In the data rows, zero lies at 4.5, halfway between 4 and 5.
In each game, the first row plays the second. By how much does the first row win? 10 means about a draw, 20 a big win and 0 a big loss. Wins can go round in a circle. Each row has two weighted sums of its numbers, A and B, taken from their middle values. A row wins by its A times the other's B, less its B times the other's A.
[4 3 2 5 5 4 2 6 8 6 2 7 7 5 2 8 7 6 4 8 5]
[2 4 4 7 6 5 5 4 6 5 4 5 7 5 3 7 8 5 2 7 7] ~ 11
[4 5 4 8 4 4 3 6 3 4 3 8 4 5 3 7 4 4 5 4 5]
[4 5 9 3 3 3 8 3 2 5 8 3 1 3 8 2 2 3 9 1 4] ~ 7
[5 6 5 3 3 5 6 3 3 4 5 3 3 5 5 3 3 5 4 5 5]
[6 3 3 5 6 4 3 5 6 4 4 4 7 4 4 5 6 5 4 5 5] ~ 9
[2 2 4 8 3 4 4 6 1 2 5 5 3 3 3 6 4 3 3 5 3]
[2 2 3 7 3 3 5 7 3 2 6 5 3 3 4 5 4 3 3 7 5] ~ 11
[3 2 5 5 4 6 4 3 4 5 4 5 4 7 3 4 5 5 4 5 6]
[5 3 1 7 6 5 2 6 5 6 2 6 5 6 2 6 6 6 2 4 5] ~ 12
[4 3 3 6 5 4 4 7 5 4 3 6 3 3 4 6 3 4 7 4 1]
[4 3 5 5 3 4 4 6 5 5 4 7 5 5 6 6 2 3 6 4 2] ~ 17
[4 5 5 4 4 6 5 4 3 5 6 3 2 4 5 3 2 5 4 4 4]
[4 5 4 7 4 3 4 7 5 5 4 7 4 4 5 6 3 3 5 6 3] ~ 2
[5 4 2 5 7 4 3 6 7 6 3 6 7 5 3 5 7 5 3 4 7]
[4 2 7 5 2 4 6 5 2 4 7 5 3 4 7 6 0 3 7 5 2] ~ 9
[1 1 3 3 5 5 3 5 6 6 4 5 5 4 5 5 4 4 5 5 4]
[5 6 2 5 6 5 3 5 6 5 2 5 5 5 1 8 7 5 1 8 7] ~ 8
[5 3 4 3 5 4 4 5 5 4 3 5 4 4 5 2 6 4 4 3 6]
[7 5 5 2 6 4 5 2 6 5 6 2 5 5 7 1 6 4 4 2 6] ~ 11
[5 6 2 5 5 5 2 6 6 4 2 5 6 5 4 3 6 5 5 3 6]
[5 5 5 3 5 5 5 3 5 6 5 2 4 5 4 4 4 5 4 5 6] ~ 10
[7 4 4 4 6 5 4 3 6 5 6 3 7 5 6 3 6 4 4 3 6]
[5 6 5 2 7 5 5 3 8 4 4 4 8 5 3 5 8 5 4 5 6] ~ 9
[5 6 4 6 4 3 4 8 5 2 4 8 5 2 4 6 5 3 4 6 5]
[4 5 4 5 3 4 6 4 2 3 6 6 1 3 5 5 3 6 4 4 4] ~ 18
[5 4 5 5 5 5 6 6 6 4 5 6 6 4 4 5 6 6 3 7 6]
[4 5 2 6 6 5 3 5 4 5 2 4 4 5 2 5 5 5 2 4 4] ~ 13
[3 5 5 6 3 5 5 4 1 5 6 6 2 4 5 6 3 5 3 5 5]
[3 6 6 2 6 5 7 1 5 5 5 2 6 5 5 3 5 5 5 3 4] ~ 9
[5 8 2 5 5 5 4 4 5 5 5 3 6 6 5 3 6 7 3 6 5]
[4 2 6 6 5 5 6 4 5 5 6 3 6 3 5 5 6 4 8 4 4] ~ 10
[5 6 4 4 5 7 4 4 5 8 4 4 5 7 4 4 5 8 3 5 6]
[4 3 5 5 5 5 5 5 5 6 3 6 6 6 3 8 5 5 5 5 3] ~ 12
[7 6 3 5 5 4 4 3 4 4 4 4 4 5 5 2 5 4 3 6 7]
[3 6 5 4 4 6 5 4 3 5 5 3 3 5 6 3 1 4 6 2 1] ~ 9
[6 6 3 5 6 6 3 6 7 6 3 6 6 7 4 4 5 8 4 6 6]
[5 4 4 3 5 4 5 4 6 4 5 3 4 3 6 4 3 3 4 6 3] ~ 18
[5 5 4 7 7 4 4 5 6 4 4 4 6 4 2 7 7 4 1 9 7]
[5 3 5 3 3 5 6 3 3 5 6 3 3 5 5 4 3 6 5 5 5] ~ 14
[1 3 2 6 5 5 3 6 4 4 2 5 4 5 3 5 5 5 2 4 4]
[5 6 3 5 5 8 5 5 5 7 4 4 5 7 4 4 5 8 3 5 5] ~ 3
[4 5 6 5 4 3 6 4 5 3 5 4 5 4 7 4 4 3 5 5 4]
[5 7 5 3 7 5 5 3 6 3 4 4 8 4 3 5 8 6 4 4 4] ~ 4
[4 6 3 6 6 5 2 5 5 5 3 5 6 5 3 6 6 6 2 6 6]
[4 4 8 4 1 3 6 4 2 4 7 5 3 5 6 4 4 4 7 4 3] ~ 6
[6 7 5 5 6 8 5 4 6 7 5 4 6 7 4 5 6 7 4 5 6]
[2 4 6 6 1 4 6 5 2 4 6 4 3 4 6 6 2 4 6 3 0] ~ 10
[6 4 4 4 3 3 3 5 6 5 2 5 5 5 2 5 6 5 5 4 2]
[4 4 4 8 4 4 4 7 3 3 4 6 2 3 4 6 2 2 5 4 3] ~ 13
[5 4 3 7 7 4 4 3 5 6 3 4 7 4 1 9 7 4 1 9 6]
[4 3 7 2 0 1 8 3 1 1 9 2 2 1 9 1 2 1 7 2 2] ~ 4
[2 3 5 5 3 3 6 4 2 3 6 2 2 2 4 5 3 3 4 6 4]
[6 5 6 4 4 5 5 6 4 5 6 5 2 3 8 3 2 3 8 2 5] ~ 13
[4 6 7 2 3 4 6 4 4 5 5 4 4 5 5 3 3 5 8 1 3]
[5 8 3 5 6 7 2 5 6 5 3 5 6 6 3 3 5 6 3 5 5] ~ 14
[6 5 3 5 5 3 3 8 6 2 3 8 5 3 3 7 6 3 3 6 5]
[3 1 4 3 5 4 4 5 5 4 6 4 3 3 6 3 3 4 6 4 5] ~ 9
[3 4 5 4 4 3 5 4 4 3 5 4 2 3 6 3 3 3 6 3 2]
[5 4 5 6 2 3 5 5 3 3 4 7 2 3 5 6 2 2 5 5 4] ~ 13
[6 6 4 5 6 7 5 3 5 5 4 4 5 6 3 5 5 7 4 4 5]
[6 7 5 4 7 8 5 4 7 9 6 3 6 8 6 3 6 8 4 7 7] ~ 6
[6 2 3 6 7 5 2 5 7 5 3 6 7 6 3 6 7 4 3 4 7]
[3 3 9 2 0 0 7 3 1 2 7 3 1 1 7 4 2 2 7 3 1] ~ 7
[7 8 5 5 7 8 7 4 7 7 5 3 5 7 5 4 6 8 4 5 4]
[4 1 7 5 3 4 5 3 3 5 6 5 3 5 6 6 1 3 7 4 3] ~ 8
[5 5 3 8 3 3 4 6 4 3 4 7 4 4 3 8 5 3 3 6 5]
[4 6 5 3 4 5 6 2 4 5 5 2 3 5 4 3 4 5 4 4 5] ~ 10
[6 7 5 5 6 9 6 3 5 7 6 3 6 7 4 6 6 7 4 4 5]
[5 5 5 4 5 3 6 4 4 4 5 5 4 3 4 7 3 3 4 5 4] ~ 9
[5 8 4 4 6 7 3 5 5 7 4 5 6 7 4 5 6 6 4 4 5]
[5 4 3 4 5 4 4 6 6 4 5 4 3 4 6 3 3 3 6 4 3] ~ 5
[0 1 9 4 2 3 9 3 2 3 7 3 3 5 6 4 4 5 7 3 0]
[5 4 7 2 0 1 7 3 2 1 7 3 2 3 7 2 1 2 9 2 3] ~ 18
[5 7 6 5 3 4 6 5 2 3 6 5 3 4 5 5 3 4 5 4 3]
[5 6 4 7 7 6 4 5 5 5 4 4 4 6 6 3 5 4 2 5 7] ~ 10
[6 5 4 4 6 5 2 6 7 5 2 7 7 4 3 7 5 4 6 5 7]
[5 7 6 3 6 6 5 4 7 4 4 4 7 4 3 5 6 5 4 3 4] ~ 14
[0 1 7 3 1 2 7 3 1 1 7 4 1 1 7 4 1 1 5 3 3]
[2 4 8 4 0 3 8 4 2 3 6 3 2 4 7 4 2 4 8 3 0] ~ 5
[8 4 6 2 5 5 5 2 5 4 6 1 6 6 5 3 7 5 4 3 5]
[1 3 7 4 2 4 8 7 3 3 7 5 2 3 7 4 3 4 5 5 4] ~ 12
[5 1 5 4 2 2 6 4 3 2 5 5 3 2 7 5 2 1 6 5 3]
[5 6 3 8 7 4 4 6 5 3 4 4 5 3 4 4 6 4 1 7 6] ~ 9
[0 1 8 2 2 1 7 2 0 1 7 2 1 1 8 3 2 1 7 0 2]
[5 4 3 5 6 4 2 4 6 6 3 5 6 6 2 5 6 4 3 6 8] ~ 18
[5 4 2 5 5 5 3 5 5 5 2 5 5 5 2 5 6 6 2 4 4]
[5 6 3 5 5 6 3 5 5 7 4 6 6 7 4 5 5 7 3 6 5] ~ 9
[5 4 6 2 5 4 6 2 5 5 6 3 6 5 5 4 5 5 6 2 7]
[5 5 2 5 5 4 3 5 5 5 2 5 5 4 3 6 5 4 2 4 5] ~ 10
[5 3 4 5 6 5 2 4 5 6 2 5 6 5 4 5 4 4 6 4 4]
[6 5 5 5 3 5 4 4 6 5 4 7 6 5 4 6 4 4 6 6 4] ~ 11
[5 5 3 3 5 4 2 6 6 5 3 5 5 4 6 2 4 4 6 3 5]
[4 5 4 7 4 3 3 7 4 4 2 8 4 4 3 6 5 4 3 4 5] ~ 18
[1 3 3 7 4 4 4 9 4 1 3 7 4 2 3 6 4 3 2 4 3]
[7 6 6 4 6 5 5 6 5 5 4 5 5 5 5 4 5 6 6 2 4] ~ 6
[3 4 6 4 2 4 5 4 4 5 6 5 5 4 6 5 5 5 7 5 3]
[7 4 4 4 7 4 3 5 7 5 6 3 7 6 6 2 7 5 6 2 7] ~ 8
[2 2 6 4 2 5 6 5 3 5 6 5 3 5 5 5 3 6 5 6 5]
[4 4 3 5 4 4 1 5 5 5 3 6 6 5 2 7 5 4 4 7 4] ~ 10
[6 5 7 1 7 5 6 3 7 5 5 3 5 5 6 0 7 6 7 1 7]
[3 7 5 9 3 3 6 6 2 2 4 6 3 3 3 7 4 4 3 6 2] ~ 1
[5 5 6 2 6 5 6 2 6 5 6 2 6 6 6 0 7 6 7 1 7]
[6 3 2 6 6 4 3 6 5 4 4 6 5 4 4 5 6 4 3 4 6] ~ 11
[1 1 4 5 4 4 4 4 6 5 4 4 6 5 4 4 7 6 5 4 3]
[6 4 2 5 5 5 2 5 5 4 3 5 5 5 2 5 5 5 1 6 5] ~ 6
[6 5 5 2 6 9 5 4 7 9 5 5 6 8 6 4 6 7 6 5 6]
[4 2 4 5 4 4 5 4 4 4 4 5 5 5 2 7 7 6 5 6 3] ~ 16
[5 7 3 5 6 6 3 6 6 5 4 4 7 5 6 2 7 7 5 5 6]
[5 4 4 4 6 4 4 5 7 4 5 4 2 4 7 3 1 3 4 6 3] ~ 11
[3 5 6 5 3 4 6 3 1 4 5 5 3 4 4 7 4 4 4 3 5]
[5 5 2 5 5 5 1 7 6 6 1 8 8 5 1 7 6 6 3 6 6] ~ 12
[5 5 6 2 6 5 6 1 6 5 6 1 7 5 6 2 6 5 5 3 5]
[2 1 3 5 3 4 2 6 6 5 4 5 5 4 5 4 4 3 4 7 4] ~ 14
[2 3 4 5 6 6 2 3 5 7 3 4 5 7 2 5 5 7 4 5 6]
[2 3 3 6 4 4 5 3 4 4 5 4 5 4 3 7 7 4 2 7 6] ~ 9
[5 4 2 6 5 3 3 6 5 3 3 7 4 3 4 7 5 3 2 8 5]
[4 2 7 3 1 2 8 2 1 2 8 2 2 3 7 1 3 4 8 3 1] ~ 10
[5 4 3 5 6 5 2 5 5 5 2 5 5 5 3 5 6 5 3 4 5]
[5 4 5 3 3 4 6 3 4 4 5 3 5 4 5 4 5 5 3 5 5] ~ 12
[6 7 6 4 7 8 5 4 6 8 6 5 6 9 4 6 6 8 6 2 7]
[4 3 4 8 4 3 4 6 4 4 2 6 4 4 4 6 3 3 5 5 2] ~ 6
[6 5 4 4 6 5 5 3 7 5 5 2 8 5 5 3 7 4 1 7 8]
[5 2 9 1 1 1 9 1 1 1 8 1 0 1 8 2 1 1 7 2 2] ~ 9
[4 4 3 8 4 3 3 7 4 2 4 7 5 4 4 5 3 3 3 7 5]
[2 2 6 3 2 2 7 3 3 2 7 3 2 2 7 3 2 2 5 5 4] ~ 8
[4 7 4 5 5 8 5 5 6 7 3 4 5 6 3 4 5 7 4 4 4]
[4 5 4 4 5 4 4 4 4 4 6 3 2 3 6 3 1 3 6 4 4] ~ 9
[6 6 7 1 6 5 7 1 6 5 5 2 6 5 5 2 5 6 5 4 5]
[4 8 5 5 3 5 5 4 3 4 3 5 4 5 3 5 5 6 4 4 4] ~ 7
[6 6 2 7 7 4 3 6 6 4 5 4 7 5 4 5 6 4 2 9 7]
[5 5 5 3 4 3 5 3 3 3 3 5 3 4 4 4 5 4 5 2 6] ~ 10
[4 8 2 6 6 6 3 5 5 5 2 5 5 5 2 5 6 5 2 5 5]
[7 4 3 6 6 3 4 5 7 5 4 5 7 5 4 4 6 5 4 6 6] ~ 10
[4 6 2 5 6 5 2 7 7 6 3 5 5 5 4 4 6 6 2 6 6]
[2 3 6 4 4 4 6 5 3 4 5 5 2 5 6 4 4 5 5 4 6] ~ 10
[0 1 7 4 2 0 6 3 1 2 6 4 1 1 6 4 2 1 5 3 3]
[4 4 5 4 5 4 5 3 4 4 5 4 6 3 5 5 4 3 5 4 3] ~ 8
[6 5 2 6 6 5 2 5 5 5 3 5 5 6 1 8 7 5 0 9 8]
[5 5 5 1 4 5 5 2 5 6 5 4 5 5 5 4 5 5 4 6 6] ~ 10
[4 2 5 6 2 3 6 4 1 2 6 4 3 3 4 6 4 2 5 4 4]
[5 5 3 6 5 7 3 5 4 7 5 4 6 7 4 5 5 8 4 5 4] ~ 8
[3 3 3 5 5 5 3 3 4 5 4 4 3 5 5 4 3 3 7 2 1]
[4 5 6 1 6 5 6 2 6 5 5 3 6 4 7 2 5 5 4 3 7] ~ 10
[7 5 6 1 7 4 5 3 8 4 5 3 7 5 5 3 6 5 4 5 8]
[5 5 6 3 4 5 5 3 3 5 6 3 3 5 5 3 3 6 5 6 5] ~ 6
[5 4 6 3 5 3 5 4 4 3 4 5 3 3 4 5 4 4 5 2 7]
[4 2 3 5 5 5 2 5 5 5 2 5 6 5 2 5 5 5 5 5 3] ~ 15
[3 5 5 4 3 5 4 5 4 5 4 5 5 5 4 5 5 6 6 5 2]
[3 2 4 6 2 2 5 5 2 2 4 7 2 3 5 7 2 2 3 7 3] ~ 9
[6 6 1 6 6 5 1 8 6 5 2 6 5 6 3 5 5 6 2 5 4]
[5 6 4 7 5 6 3 6 4 4 4 5 4 4 5 6 3 4 4 5 3] ~ 11
[6 5 6 3 7 4 6 2 8 5 4 2 6 5 4 2 6 5 5 4 6]
[5 6 3 5 7 5 4 5 6 3 3 5 6 5 4 4 7 4 4 4 5] ~ 13
[4 3 6 4 2 2 6 3 2 3 3 5 2 3 4 5 2 3 6 3 2]
[4 3 5 5 5 6 5 4 6 5 3 6 7 5 3 7 7 6 5 6 3] ~ 10
[4 7 6 4 7 7 6 5 6 9 4 5 7 7 6 4 7 9 6 3 6]
[6 4 6 2 6 4 6 2 6 5 6 2 6 5 6 2 6 5 5 3 6] ~ 13
[7 4 4 4 5 4 6 4 4 5 6 4 2 4 5 5 2 3 4 4 4]
[4 6 4 5 4 5 5 4 3 4 4 4 3 4 4 5 4 4 3 4 4] ~ 11
[2 2 6 4 3 4 6 4 4 5 5 5 4 5 6 5 4 4 6 5 5]
[4 4 4 6 1 3 5 6 3 2 5 5 2 2 4 6 3 3 5 6 2] ~ 8
[6 4 1 5 6 5 1 8 7 6 4 8 5 5 3 6 4 4 4 7 6]
[5 5 3 6 6 6 3 4 6 5 2 5 5 5 2 5 5 5 3 5 5] ~ 11
[1 1 6 5 2 5 7 2 2 4 7 3 3 4 6 4 3 5 5 4 5]
[6 8 4 5 5 8 5 5 6 6 6 3 6 6 5 5 6 7 3 6 5] ~ 13
[5 4 5 2 5 4 6 4 3 5 6 5 3 3 5 5 3 4 6 3 5]
[6 6 6 2 5 4 6 3 6 5 6 2 6 5 6 1 6 5 6 3 6] ~ 9
[5 6 4 5 5 7 4 4 5 8 4 5 5 7 4 5 5 7 4 4 6]
[5 3 4 8 4 2 4 6 4 3 4 5 3 4 3 7 4 3 3 7 5] ~ 7
[5 7 3 6 6 6 3 5 5 5 4 6 6 7 3 5 5 7 4 5 4]
[2 4 6 3 3 5 5 3 2 4 4 4 4 5 4 5 4 6 5 3 1] ~ 12
[4 4 9 1 1 0 9 2 2 1 8 1 1 1 8 1 2 2 9 3 1]
[4 6 5 4 4 3 7 5 3 3 4 5 2 3 6 2 4 4 5 3 4] ~ 10
[5 5 6 1 6 5 7 1 7 5 6 2 6 5 5 3 6 5 4 4 6]
[5 6 8 2 2 4 7 5 3 3 8 3 1 3 9 3 0 3 9 2 3] ~ 14
[5 5 7 3 4 4 5 4 4 6 4 3 3 5 7 2 3 4 7 1 3]
[6 6 1 7 5 6 3 5 6 5 2 7 6 5 1 7 6 5 1 9 6] ~ 14
[6 4 4 4 7 4 4 4 8 5 7 2 7 5 6 2 6 4 4 5 6]
[6 4 5 4 5 4 4 6 6 4 4 7 4 5 5 5 4 4 6 3 5] ~ 9
[6 7 3 5 5 5 2 4 6 5 3 5 6 6 4 3 6 5 5 4 6]
[5 6 5 4 4 5 5 5 5 5 3 5 6 5 5 4 4 6 6 4 3] ~ 8
[5 5 4 6 3 3 4 7 4 3 3 9 4 4 4 7 4 4 3 7 4]
[4 3 3 5 4 4 2 5 5 5 3 6 5 5 4 6 3 3 3 7 3] ~ 8
[5 4 4 4 5 4 3 3 6 5 5 4 4 6 6 3 2 3 6 5 3]
[4 4 3 8 4 3 3 6 4 3 3 6 3 3 3 8 3 3 2 7 5] ~ 15
[4 8 6 7 3 5 7 6 1 2 7 4 2 2 8 3 2 4 6 1 2]
[5 3 4 6 6 5 5 7 5 3 5 6 5 4 7 3 6 4 4 4 5] ~ 13
[5 3 3 3 7 4 3 5 8 5 3 6 6 4 6 2 6 5 6 3 7]
[1 2 4 5 5 4 4 5 5 4 4 3 5 4 5 3 6 4 4 4 5] ~ 11
[5 6 3 6 5 6 3 4 4 5 2 5 5 5 1 5 6 5 3 4 5]
[5 4 3 4 5 5 3 5 5 5 5 4 5 4 6 3 4 4 5 4 5] ~ 9
[4 4 4 6 5 4 5 5 4 5 5 4 3 4 5 5 5 5 4 5 5]
[4 6 7 1 7 5 6 2 6 6 6 2 6 5 5 3 6 5 5 4 6] ~ 10
[5 6 4 4 5 7 5 4 5 8 4 4 6 8 3 5 5 8 5 4 5]
[5 4 4 3 5 4 5 4 5 4 7 3 6 5 7 2 6 5 4 5 7] ~ 11
[6 6 6 1 6 5 6 1 6 5 5 1 6 5 6 0 6 5 6 2 5]
[5 4 2 7 5 5 3 8 4 4 4 6 4 5 3 6 5 5 3 5 5] ~ 10
[5 8 3 6 5 4 5 3 4 4 4 3 3 4 4 4 6 4 2 7 6]
[5 3 3 6 5 4 3 5 4 2 3 8 4 4 3 7 5 2 2 7 6] ~ 12
[7 4 3 7 6 4 3 5 7 5 3 6 7 5 1 8 8 4 1 9 8]
[7 6 3 5 6 5 2 6 6 4 2 5 5 5 2 5 5 5 3 6 6] ~ 13
[3 2 9 2 0 1 9 0 1 2 9 1 1 1 8 2 2 1 8 3 2]
[6 5 3 4 5 5 2 4 4 5 3 4 5 6 4 3 6 5 6 2 6] ~ 9
[5 5 5 2 5 5 7 2 6 6 7 1 6 5 7 1 7 4 5 2 5]
[5 7 4 5 6 5 4 5 6 5 3 6 3 4 5 5 3 5 7 2 4] ~ 14
[5 3 4 6 3 3 5 7 3 2 5 6 3 4 5 4 4 4 3 7 5]
[5 7 3 4 4 7 4 6 5 6 4 5 4 7 4 4 5 7 4 4 5] ~ 11
[5 7 4 5 5 5 5 5 4 4 5 4 4 3 4 5 4 5 4 5 5]
[5 3 2 5 5 5 3 5 6 5 3 6 6 5 3 6 6 4 2 6 6] ~ 12
[5 6 4 5 4 4 5 5 5 4 5 5 5 5 5 4 5 6 3 6 5]
[6 8 6 3 6 8 5 4 7 8 5 5 6 8 5 5 6 8 6 4 7] ~ 8
[5 6 5 5 3 6 6 6 2 4 6 5 2 4 5 5 3 6 4 5 5]
[4 3 5 4 4 3 6 3 2 4 6 3 3 3 5 4 2 2 7 3 3] ~ 10
[5 5 3 8 6 5 3 6 6 4 1 6 5 4 2 6 5 4 3 5 3]
[4 2 9 0 1 1 8 0 1 1 8 2 2 2 8 2 1 1 8 4 3] ~ 9
[5 3 4 7 4 3 3 7 3 3 4 8 5 2 3 8 5 2 3 6 6]
[3 3 4 5 4 4 3 4 4 4 4 5 4 4 4 4 4 3 6 3 2] ~ 3
[3 2 4 8 4 3 3 6 4 5 3 6 4 5 3 7 5 4 5 6 3]
[4 6 6 1 6 4 7 3 7 5 6 2 6 5 6 2 6 6 4 3 6] ~ 6
[4 6 4 5 5 4 3 7 6 5 2 4 5 5 5 5 4 5 5 5 2]
[4 4 6 2 3 4 7 2 3 5 7 2 2 6 6 2 4 5 4 4 4] ~ 2
[2 2 3 5 5 5 2 5 5 4 3 4 5 5 3 5 5 4 4 4 4]
[3 5 7 5 4 2 6 4 3 2 4 4 2 1 6 5 2 1 7 3 3] ~ 18
[5 7 3 5 5 7 3 5 5 8 3 5 5 7 3 6 5 7 4 4 5]
[7 4 5 4 5 6 5 4 4 6 6 5 3 3 6 5 2 3 5 5 5] ~ 14
[4 5 5 4 2 5 6 2 2 5 5 4 3 6 5 4 3 4 4 4 4]
[6 5 1 6 6 5 2 8 6 5 4 7 4 5 3 5 5 4 3 7 6] ~ 10
[3 8 5 5 3 5 6 5 3 5 6 5 3 5 5 5 2 4 5 4 2]
[6 8 3 6 5 6 4 5 4 4 5 5 4 4 5 3 4 5 3 7 6] ~ 18
[6 5 6 1 6 4 7 0 7 5 7 1 6 5 6 1 6 5 4 4 6]
[3 3 7 5 2 3 6 5 4 5 6 4 3 3 6 5 2 3 7 6 2] ~ 11
[5 6 3 5 5 6 3 5 4 6 2 4 6 5 2 6 5 6 4 4 5]
[6 7 6 3 6 8 6 4 6 8 5 5 6 8 4 6 6 8 6 3 6] ~ 10
[6 8 5 3 6 6 5 4 5 6 4 4 6 6 3 6 6 7 6 1 6]
[7 5 2 6 4 5 3 4 4 5 3 5 5 5 2 5 5 5 2 4 4] ~ 10
[6 6 6 3 7 7 4 6 7 8 5 5 7 8 6 3 6 8 6 4 7]
[1 2 6 6 2 4 5 5 5 4 6 5 3 5 7 3 2 4 5 6 3] ~ 7
[2 3 5 5 5 4 4 4 7 5 4 4 7 5 5 5 5 5 8 4 1]
[3 5 7 3 3 5 7 1 2 5 6 2 3 5 5 5 4 3 4 3 4] ~ 15
[1 1 2 6 5 5 3 5 5 6 2 5 6 4 2 7 5 6 2 6 5]
[6 8 6 3 6 8 5 5 6 7 5 5 7 7 4 6 6 8 6 4 7] ~ 9
[3 2 5 3 4 3 5 4 3 3 6 4 2 3 6 3 3 3 6 4 2]
[5 2 7 2 1 1 7 3 2 2 7 4 3 2 7 3 1 2 7 5 3] ~ 12
[4 6 4 5 6 7 4 4 4 7 3 4 5 7 3 5 6 7 3 3 5]
[6 5 5 4 4 4 5 4 4 4 4 4 5 4 3 6 4 5 3 4 3] ~ 11
[7 4 4 6 6 6 4 5 5 5 5 6 5 6 4 6 4 3 7 2 5]
[2 4 7 3 2 2 8 3 2 2 6 3 1 1 5 5 2 2 7 3 0] ~ 11
[6 6 5 3 6 8 5 5 7 8 5 4 6 7 6 3 7 8 5 5 7]
[6 4 3 5 7 3 2 9 9 5 2 7 8 5 4 5 8 5 4 6 8] ~ 10
[5 4 4 3 5 4 3 6 6 5 4 4 6 5 5 2 6 5 5 5 6]
[1 1 7 3 2 2 7 3 1 2 6 4 1 2 6 4 1 2 6 3 3] ~ 10
[6 7 5 5 7 4 3 7 7 3 1 7 7 3 2 8 7 5 4 5 7]
[3 4 3 6 3 4 4 6 4 5 4 6 4 6 4 5 5 5 5 4 2] ~ 8
[7 5 2 5 5 5 2 4 5 6 2 5 5 6 2 5 5 5 3 5 5]
[4 6 4 5 4 5 5 5 3 3 6 5 2 3 6 4 2 4 5 5 4] ~ 10
[6 5 2 7 7 5 2 9 7 4 3 6 6 6 4 4 7 6 3 4 5]
[5 6 3 5 6 5 3 5 6 5 3 5 5 6 3 5 6 7 2 6 6] ~ 6
[5 9 4 5 5 8 4 4 5 7 5 5 5 8 5 4 5 7 4 4 5]
[5 6 2 6 6 5 1 7 7 6 1 7 7 5 2 7 6 6 2 6 6] ~ 10
[5 5 3 4 6 6 6 2 6 5 7 1 7 5 4 5 8 5 1 6 6]
[6 4 6 6 2 2 4 7 4 3 3 7 5 3 3 6 4 4 5 4 2] ~ 12
[4 5 6 5 3 3 7 6 2 3 7 5 0 3 6 4 3 4 5 5 4]
[1 2 4 5 3 5 4 6 5 6 6 5 5 5 6 5 3 5 4 7 4] ~ 9
[4 6 4 5 3 5 5 7 4 4 6 5 3 5 7 5 2 4 5 5 2]
[5 5 5 4 3 4 6 3 3 3 5 3 4 4 5 3 5 4 4 4 5] ~ 6
[4 4 2 5 6 5 3 5 6 6 2 5 5 4 3 6 6 5 2 5 6]
[6 5 3 5 6 4 3 7 7 4 1 8 7 4 3 6 7 5 4 5 7] ~ 11
[5 4 6 2 7 5 6 3 6 5 5 3 6 4 5 2 6 5 7 1 6]
[2 2 5 4 2 5 5 5 4 6 5 4 2 5 6 4 3 4 4 6 4] ~ 10
[4 6 6 5 3 3 7 4 4 3 5 2 4 4 5 2 5 5 5 3 4]
[4 5 3 6 4 4 4 7 3 4 5 6 2 3 6 5 2 2 4 5 4] ~ 13
[5 5 8 2 1 4 6 3 4 4 5 3 4 5 5 3 4 5 6 3 1]
[6 7 4 5 6 5 5 5 6 5 5 4 5 4 4 5 6 4 4 7 7] ~ 12
[2 1 9 0 1 0 9 2 2 1 9 2 1 1 8 2 2 2 6 3 4]
[4 3 6 5 2 4 6 4 3 6 5 4 4 6 6 5 2 4 5 6 3] ~ 12
[6 4 6 0 5 5 6 1 7 6 6 2 7 5 6 2 6 6 5 5 6]
[5 4 2 5 6 5 3 5 6 5 3 4 5 5 3 4 5 5 4 4 5] ~ 12
[5 8 4 4 5 8 3 3 5 7 3 4 6 7 3 4 5 6 4 4 5]
[6 4 6 3 2 3 5 4 1 3 6 3 2 3 6 3 1 3 5 3 3] ~ 9
[6 6 4 3 5 7 5 5 6 7 4 4 5 7 4 4 5 8 4 5 5]
[2 2 6 3 3 6 6 3 3 6 5 4 4 6 4 4 5 5 4 3 4] ~ 9
[5 4 6 3 2 3 7 3 3 2 7 3 2 3 7 2 1 2 6 5 2]
[4 5 5 3 5 4 2 5 6 5 3 5 6 5 4 5 4 4 7 3 5] ~ 19
[2 2 4 3 4 4 5 5 4 4 6 3 2 2 6 3 2 3 5 4 3]
[5 3 3 6 4 2 4 7 5 3 4 8 4 3 4 8 5 3 3 8 6] ~ 10
[3 3 6 4 2 3 6 2 2 3 7 3 2 2 6 3 3 3 7 3 2]
[6 5 4 7 4 4 4 7 3 3 5 6 2 3 5 5 3 3 4 5 4] ~ 12
[7 5 3 4 6 5 2 5 6 5 3 5 6 5 3 4 6 6 3 6 7]
[3 3 9 0 0 0 9 1 1 1 9 2 0 1 8 2 2 2 7 3 1] ~ 11
[6 8 2 5 5 6 3 5 4 4 2 5 5 5 3 5 5 5 3 4 3]
[0 1 7 2 1 2 7 2 1 2 8 3 1 2 8 2 2 2 5 3 3] ~ 14
[5 5 5 7 2 2 5 6 2 3 4 5 3 4 3 5 3 4 4 7 4]
[6 4 7 1 6 5 6 1 5 6 5 2 5 5 5 4 5 5 7 1 6] ~ 13
